rotation ticks, each row followed by its count of ticks
The counts run from 0 to 120.
[123 136 152 166 102 101 112  99 151 166 169 128 104  89 133 132  83 145
 117 113 115  77 171  98 165 153 136 103 137  94 130 139 134 132 131 190
 141 128 113 104 147 128 112  87  95  84 116 147 109 124 170 141 146 115
 137 174]
52
[146 140 132 161 119 113  96  98 153 174 170 128 111 106 137 129  76 131
 132 143 118  67 168 112 166 164 128 110 145 107 135 138 147 125 139 174
 136 102  96 128 154 117 113  68 115  82 126 158 117 128 167 144 142 116
 116 168]
118
[119 141 118 157 123  97 115 120 152 167 176 128 113  85 127 106  66 137
 129 141 132  78 165 103 166 152  99 119 123  91 147 142 159 129 137 176
 116 134  96 139 152 144  86  79  69  98 147 127 116 118 148 135 140  98
 148 163]
43
[115 130 158 168  88  91 129 107 153 174 161 131  98  82 120 135 101 159
 114 111 102  61 170 103 151 155 130  96 139 115 131 118 131 143 142 170
 155 129 106 114 137 121 112  97 121  97 108 152 117 117 164 133 144  99
 119 170]
56
[113 153 104 160 109  74 123 124 156 171 155 128 131  76 121  95  93 159
 135 129 122  79 137 104 114 162 134 104 121  83 146 150 146 155 141 157
 138 115  93 133 169 130  80  69 104 116 119 129 127 123 131 103 149 107
 150 162]
105
[124 135 152 171 104  83 124 121 165 166 160 137 105  97 122 133  85 142
 119 121  94  64 160  94 140 156 123 102 124  99 123 127 157 144 142 178
 141 120 114 107 138 136 119  68  93  89 126 160 115 132 147 132 127  92
 116 170]
54
[132 140 101 160 128  96 112 125 158 179 175 138 133  88 135 103  81 138
 134 141 113  66 152 104 143 158 125 107 128  80 117 144 134 152 126 175
 127 102  88 120 156 121 104  67  88  97 124 148 115 137 137 112 139 109
 120 167]
14
[114 145 107 149 114  70 125 108 135 179 162 134 124  80 115  93  98 167
 141 134 127  66 137 109 126 160 132 106 140 114 156 129 140 151 154 150
 128 109  78 125 150 117  76  73 118 127 124 131 132 110 151 103 152 101
 140 164]
5
[126 137 139 174  94  73 111 131 155 173 155 133 131  87 119 116  84 159
 133 143 111  77 158 106 115 156 123 102 117 114 147 149 167 140 158 131
 106 129 100 141 149 125  81  56 107 118 123 135 104 131 140 108 142  96
 142 161]
34
[115 125 145 165  78  92 113 115 148 187 158 118 109  81 134 134  90 165
 138 130 111  60 164 104 164 165 140 109 145 137 141 125 148 128 139 146
 159 116  89 130 131 115  90  85 114 100 110 143 116 116 170 132 141 112
 109 163]
26
[110 149 113 164 110  94 116  96 133 171 157 134 116  80 135  99  90 163
 145 127 139  86 147 103 151 170 135 101 136  85 152 153 132 133 144 173
 140 111  90 126 177 121  81  88  99 107 118 117 125 107 154 127 161 116
 154 166]
107
[119 145 101 149 122  81 119 116 151 173 171 129 119  93 137 112  85 149
 139 131 107  58 154  96 139 161 126 112 133  95 122 127 134 145 136 179
 124  98  89 136 143 112 111  71  94 100 129 160 125 127 148 121 124 107
 102 163]
115
[118 136 123 162 115 115 109 106 142 168 183 112 111  83 141 126  80 140
 127 125 126  74 173 102 179 153 119 104 143  94 138 144 135 124 129 191
 126 130 106 131 152 124 100  99  81  93 124 136 118 127 160 135 148 120
 149 169]
47
[110 129 101 152 121  77 128 133 145 179 184 126 119  77 130 116  87 151
 131 125 113  62 155  96 153 149 117 105 124  99 121 136 118 151 131 187
 118 122  97 133 139 120  93  84  79 116 135 135 124 128 154 106 150 106
 135 162]
45
[114 139 120 165 101  63 124 118 155 161 166 129 119  75 104 105  93 151
 124 131 113  77 131  92 116 145 124  96 120 103 145 148 143 166 152 155
 126 142 100 132 159 137  74  81 102 120 116 132 121 123 139 102 152 100
 161 169]
70
[123 132 122 160  81 107 102 107 157 175 163 112 112  79 116 114  89 156
 138 141 130  80 150 110 152 150 131 104 156 130 168 140 148 134 149 135
 170 123  79 140 154 131  73  88 127 103 113 130 117 120 156 135 151 104
 139 168]
97
[110 145 128 163 106  90 111  93 140 153 171 131 108  87 111 103  90 152
 128 118 135  94 149  99 145 147 121 106 145  86 167 145 131 139 146 169
 131 138 107 125 171 137  70  94  98 108 121 118 125 116 154 132 159 102
 173 169]
72
[114 148 137 166  90  90 104  82 139 171 150 130 119  84 117 105  99 164
 139 126 129  78 149 114 128 164 137  96 145 118 161 142 145 139 157 143
 144 116  90 134 164 115  76  76 130 113 109 127 119 107 163 126 162 111
 149 173]
1
[115 127 143 170  72  87 109 111 137 182 157 119 123  84 131 125  92 171
 134 133 125  76 170 114 146 160 139 103 138 137 145 141 149 133 158 139
 133 128  96 138 140 110  79  81 118 115 109 142 109 116 167 125 147 115
 138 176]
31
[128 153 103 149 134  91 110 115 154 164 176 134 124  89 124  90  83 140
 134 144 133  75 145 110 153 154 112 114 129  94 163 139 155 130 146 154
 118 108  76 140 163 136  84  63  95 105 140 132 123 119 143 125 138  92
 142 160]
8
[123 156 106 146 141  98 118 114 156 167 162 130 111  96 138 114  82 141
 139 137 118  67 146 102 153 159 128 115 134  83 138 129 152 135 130 187
 125  96  90 136 158 122 108  67  93  85 141 155 124 124 150 132 131 104
 106 155]
114
[123 134 141 166  90  85 120  97 161 173 163 130 101  85 117 116 101 158
 120 117 103  61 146 102 137 160 139  95 147 130 140 118 127 147 149 156
 174 110  89 105 143 118  99  87 139  99 108 150 120 121 156 128 141 106
 120 176]
91
[137 142 147 164 101  90 115 112 173 162 158 145 108 108 119 124  87 142
 115 135  99  67 147  88 129 154 124 105 135  99 141 128 155 149 149 161
 150 102  91 117 153 137 109  64 119  86 117 167 118 135 140 134 125  91
 115 171]
89
[121 137 128 167  97  88 130 122 156 184 167 140 111  79 144 121  84 154
 126 113 106  61 156 107 144 176 136 100 134  96 114 117 126 151 129 173
 157  96  96 101 131 116 117  81 105  97 107 146 123 123 149 118 140 111
 107 161]
20
[126 139 127 161 110  95 122 134 165 181 160 148 118  83 141 126  77 149
 129 124  98  66 156 102 142 173 135 106 124  85 112 131 143 148 127 167
 149 101 105 103 149 124 111  66  93  87 119 147 122 134 146 117 129 104
 104 164]
19
[117 131 106 161  82  82 111 119 149 177 164 112 128  79 128 101  93 166
 139 136 132  78 140 113 125 152 140 101 136 119 149 145 131 153 145 145
 156 120  85 138 163 119  73  83 122 119 103 128 121 119 147 109 161 115
 141 171]
101
[122 146 115 153 126  96 115  99 157 159 169 114  94  91 125 113  81 137
 127 138 127  81 141  94 162 146 117 116 134  76 155 139 140 132 137 200
 140 127  97 140 170 138  91  84  83  84 138 129 134 119 150 139 144  98
 140 163]
78
[114 130 149 168  94  73 131 115 156 174 169 135 105  83 120 135  91 158
 112 113  88  60 166  90 141 144 127  94 133 111 119 118 137 151 140 176
 149 124 109 110 133 125 112  83 105 106 114 158 119 123 152 121 138  97
 117 173]
55
[105 136 110 158 108  82 127 110 131 180 180 134 115  67 120 102  88 158
 138 122 129  76 165 105 157 155 124 107 135 107 150 131 130 141 149 168
 121 124  84 119 140 125  79  97  91 119 123 122 126 115 164 119 164 105
 161 164]
41
[107 140 119 160 125  97 113 105 138 174 181 125 115  76 126 113  77 143
 142 126 145  84 164 106 173 151 107 111 125  96 154 138 137 128 141 169
 123 133  96 134 152 133  82  90  83 107 137 118 121 105 157 133 155 101
 162 163]
42
[133 133 116 156 102  86 116 119 164 171 171 121 110  94 124 121  91 146
 118 125  90  58 140  92 130 151 137  91 137  98 121 136 125 153 141 184
 149 115 100 128 152 117 112  75 113  89 116 168 116 140 143 122 139 109
 115 174]
85
[115 146 110 150 124  96 114  91 138 158 171 122 101  83 124 104  87 151
 131 122 133  80 143  94 165 147 121 111 137  90 157 136 125 137 133 199
 145 124  97 136 172 131  87 104  86  91 130 125 136 113 159 141 159 106
 149 175]
77
[120 143 152 160  97 109 120 104 151 176 150 138 108  87 141 133  85 143
 139 122 123  76 172 107 172 171 136 105 145 105 137 121 154 117 133 159
 157 102 101 106 150 120 106  81 107  81 113 137 118 112 168 148 139 102
 118 163]
22
[126 137  93 151 117 107 108 105 139 177 185 118 129  78 133  98  86 148
 138 134 135  77 159 120 162 163 121  99 148 105 143 138 112 133 138 176
 128 110  76 135 162 114  83  85 104 104 124 125 120 123 156 123 162 113
 142 177]
11
